Here are some numbered points:
(0.4, 0.2, 0.2, 1.7, 0.7, 0.2, -0.6, -1.3, -1.5, -0.6, -1.4, -0.7, 0.0, -0.9, -0.1, 0.2, -0.3) 0
(0.9, -0.2, 0.2, -0.7, 0.2, -1.6, -1.0, -1.1, 0.7, -0.5, 0.7, 0.3, 1.2, 0.8, -0.6, -0.5, 0.0) 1
(0.1, 0.1, -1.6, 1.1, -1.0, 1.0, 1.6, -0.8, 1.1, -0.1, -1.2, 0.7, -1.1, -0.8, 0.5, 0.1, -1.3) 2
(0.2, -0.8, -1.8, -0.4, 1.6, -2.6, -1.3, -0.5, 0.0, -1.9, 1.3, -0.1, 1.0, 1.0, 0.6, 0.5, 1.2) 3
(0.7, 0.6, -0.6, -1.6, -2.3, 0.9, 0.1, 0.8, 0.7, 2.5, -0.1, -0.3, -0.1, 0.7, -1.0, 0.5, 1.6) 4
(-2.5, 0.1, -0.2, 0.2, -0.3, -0.5, 0.2, 0.1, 1.5, -1.3, -1.0, -0.4, -2.9, -0.8, -0.7, -0.7, -0.5) 5
(1.7, 0.4, 0.5, -0.7, 0.6, -1.3, 0.1, -0.2, 2.6, 0.4, 0.2, 0.3, 0.6, -0.8, -0.6, 0.7, -0.9) 6
(-1.9, 0.4, 0.3, 0.2, -0.5, -0.4, 0.0, -0.1, -0.4, 0.4, -0.5, 0.0, -0.3, 0.1, -0.4, -0.6, -1.7) 7
(0.9, 0.3, 0.1, -0.1, 0.5, 0.8, 0.8, -0.4, 1.8, 0.4, 0.1, 0.4, 0.0, -0.7, 0.0, -0.6, -0.7) 8
(-0.6, -1.2, 0.9, 0.6, -1.6, 2.5, 1.3, -1.5, -1.3, -0.4, -1.3, -0.3, 0.3, 3.4, 0.6, -1.5, 0.0) 9
(-1.0, -0.1, -0.6, 0.0, 0.1, -0.9, -0.5, 0.7, 2.1, -1.4, -0.5, -0.9, 0.2, 0.5, 1.8, -0.1, -1.2) 10
(0.1, -0.6, 0.4, 2.9, -0.5, 0.9, -0.6, 0.4, -4.0, 0.2, -1.2, -0.9, -3.9, -0.4, 1.5, -0.8, 0.9) 11
(1.1, -2.4, 0.0, 0.4, -1.8, -2.5, -2.8, -1.5, 1.3, -2.2, 1.3, -1.2, 1.5, -1.3, -0.5, 3.3, -0.2) 12
(1.2, 0.0, 1.2, 0.7, 1.3, -1.9, 0.2, -0.1, 2.1, -0.3, 2.6, 1.7, 0.4, -0.7, -0.1, 0.7, -0.3) 13
(-0.3, 0.7, -0.3, -1.8, 0.6, 0.1, 0.1, 0.9, -0.7, 0.8, 0.3, 0.5, 4.1, 1.0, -0.5, -0.9, -1.6) 14
(-0.5, 0.9, 0.0, 0.3, -0.4, 3.1, 2.1, -0.1, -0.5, 2.1, -1.8, 1.1, -0.9, 0.9, -0.1, -0.4, 0.7) 15
(-1.6, 0.8, 1.4, -0.2, 1.5, 3.5, 1.7, 2.2, -1.0, 2.4, -1.0, 2.2, 0.5, -0.1, 0.8, -0.2, 0.3) 16
(-0.1, -2.0, 1.5, 0.5, 0.6, -1.0, -0.5, -1.3, -0.3, -0.4, 0.9, -0.1, 0.2, -0.4, -0.7, 0.5, -0.2) 17
(-0.4, 0.0, -1.2, -0.7, 0.4, -0.2, 0.6, 0.1, 1.2, 0.4, -0.3, 0.3, -0.1, -0.4, -0.6, -0.7, -0.6) 18
(0.6, 1.6, -1.4, -0.9, 1.7, -2.6, 0.9, 1.4, 1.3, -0.9, 0.4, -0.3, -0.3, -1.8, 0.0, -1.3, 1.2) 19
(0.4, 0.1, 1.2, 0.4, 2.6, 1.0, 1.1, 1.0, 1.2, 0.4, 0.5, 1.3, -0.5, -0.3, -0.3, -0.9, -0.4) 20
(0.0, 0.0, 0.5, -0.5, 0.3, -1.0, 0.3, 0.9, 0.4, -0.9, 0.8, 0.2, -0.4, -1.1, -0.4, 1.1, 0.7) 21
(-0.3, 0.1, -0.2, -0.8, 0.5, 0.5, 0.7, 0.6, 0.0, 0.6, 1.1, 0.0, -0.4, -1.5, -0.7, 0.6, 0.9) 22
Which three points above are nearest to each new point by angle, seen from the average point of the numbered points? Their numbers follow each, nearest first.
(-1.3, -0.4, 0.4, -0.2, 1.0, -1.9, -0.3, 1.5, 0.0, 1.3, 0.3, 0.5, -0.5, -0.1, -3.9, -0.6, 0.3) 22 18 7
(-0.3, -0.6, 0.4, 0.2, 0.2, 1.0, 0.3, 0.0, 0.5, 0.5, 2.9, 0.5, 0.6, 1.2, -1.3, -1.5, 0.3) 20 14 1
(-0.9, -2.2, 0.4, 1.1, 0.4, 0.5, 0.6, -0.2, 1.0, -0.2, 0.0, 0.7, -0.3, 0.7, -0.2, -0.6, 0.7) 9 17 20
(-1.5, 1.3, -0.7, 0.2, -0.2, -0.8, 0.5, -1.2, 0.6, 0.0, -0.9, -0.1, -0.3, 0.0, 0.2, -2.4, 0.8) 5 7 18
(0.2, -0.4, 1.6, -0.7, -0.3, 0.0, 1.2, 1.3, 2.1, 0.7, 0.3, 1.4, -1.3, -0.5, -1.0, -1.4, -0.8) 20 8 6
(1.7, 0.0, 0.1, 0.0, -1.2, 2.9, -1.8, 1.4, -2.4, 0.5, -1.8, -0.6, -0.4, 0.8, 0.4, 0.0, 0.4) 11 9 15
(0.7, 0.1, 0.8, 0.4, -0.3, -0.4, 0.1, -0.3, -0.1, -0.4, -0.2, -0.6, -0.1, -0.9, -0.7, 0.1, 0.2) 0 12 17
(-0.8, 0.0, 1.2, 0.1, -0.2, 1.4, -0.7, 0.1, -0.3, 0.0, -0.2, -0.4, 0.3, -0.1, 0.1, -0.6, -0.4) 9 7 16
(1.1, 1.0, 1.7, 0.5, -0.1, 1.3, 2.8, 0.3, 0.4, 0.3, -0.9, 0.5, -1.0, -0.7, 0.2, 1.1, 1.3) 15 16 20
(0.7, 0.6, 0.6, 0.9, -0.9, 1.8, 0.5, 0.2, -1.5, -0.1, -0.3, 0.1, -0.7, 0.9, -0.1, -1.2, 0.4) 9 11 15
(1.4, -0.4, -0.7, 0.1, 2.0, -0.8, -1.4, -0.6, 0.0, -2.8, 1.6, -0.1, 0.9, -0.3, 1.8, 1.1, 0.8) 3 12 1
(1.2, -0.2, 0.0, 1.0, -0.2, 0.1, -0.9, 0.0, -0.1, 0.2, 1.4, 0.5, 0.7, -0.3, 1.1, 1.2, 0.1) 12 13 3
(2.9, -0.4, 0.2, 0.1, -0.1, -0.7, -0.4, 0.1, 2.1, 0.0, -1.8, -1.8, -1.1, 1.1, 1.5, -1.0, 0.0) 10 6 8
(1.3, -0.1, -1.1, -0.4, 1.9, -0.5, -0.8, 0.4, 1.7, 1.0, 0.4, 1.6, 0.7, -1.0, -0.1, -0.2, -0.8) 6 13 8
(-0.7, -0.9, 1.3, 0.9, -2.5, -0.9, 1.3, -0.8, -1.4, -1.0, -2.1, -0.3, -2.7, -0.2, -0.4, 2.3, -0.7) 11 5 0
(-2.2, 0.0, -0.7, -1.4, -0.3, -0.3, -0.7, 0.1, -0.8, 0.4, 0.7, -1.0, 1.0, 1.0, -0.5, -0.9, 0.5) 14 7 3
(1.9, -1.1, -0.9, -0.4, 0.8, -3.2, -2.0, 0.3, -0.1, -2.4, 0.9, -0.3, 2.0, -0.1, 1.8, 1.6, 0.8) 3 12 1
(1.1, -1.9, -0.1, 0.7, -0.5, -1.5, -1.0, 0.0, 3.0, 0.0, 0.9, -0.3, 0.4, -0.1, -0.9, 0.1, -0.6) 12 6 13
(-0.8, 0.2, -1.2, 0.4, 1.2, -1.5, -1.0, 0.6, -1.6, -0.4, 0.0, -1.4, 1.0, -0.5, 1.1, -0.7, -0.2) 3 0 19
(-0.1, -2.0, -0.2, 1.1, -2.0, -0.2, 0.9, 0.6, -0.1, 0.4, -1.1, -1.1, -1.1, -0.1, 0.1, 0.4, 0.0) 11 2 9
(-0.9, 0.0, -0.4, 1.2, -0.7, 1.9, 0.0, 0.1, 0.1, -0.8, -0.9, 0.0, -1.6, 2.3, 1.0, 0.2, -1.0) 9 15 11
(1.6, -0.5, -0.2, -1.2, 0.3, 0.7, 1.4, -0.6, 0.5, 0.6, -0.9, 0.2, -0.3, 0.9, 0.4, -0.1, 0.3) 15 9 4
(-1.6, 0.1, -0.3, -0.4, -0.2, 0.4, -0.5, -0.8, -0.4, -0.2, 1.1, 1.0, 1.7, 1.2, -1.4, -0.3, 0.7) 14 1 9
(-0.3, 0.8, -1.0, -1.2, -0.3, 1.8, -1.5, 0.8, -0.3, 1.0, -0.3, -1.0, 1.2, 1.3, 0.6, -1.3, -0.1) 14 4 9
(1.9, -2.1, -0.7, 0.2, 0.3, -0.6, -0.1, -1.8, 1.6, -0.8, -1.6, -0.1, 1.3, 1.1, 1.6, 1.1, -1.6) 12 10 1
(-1.4, 0.6, -0.6, -0.9, 0.6, 0.3, 1.5, 0.8, -0.6, 0.3, 0.0, 0.0, -0.3, 0.0, 0.2, -0.7, 1.0) 16 22 15
(0.3, 0.9, -0.1, 0.5, 0.0, -0.5, 2.0, 0.6, -0.8, 0.7, -0.2, 1.5, -0.8, -0.5, -0.4, 0.5, -0.5) 15 16 2
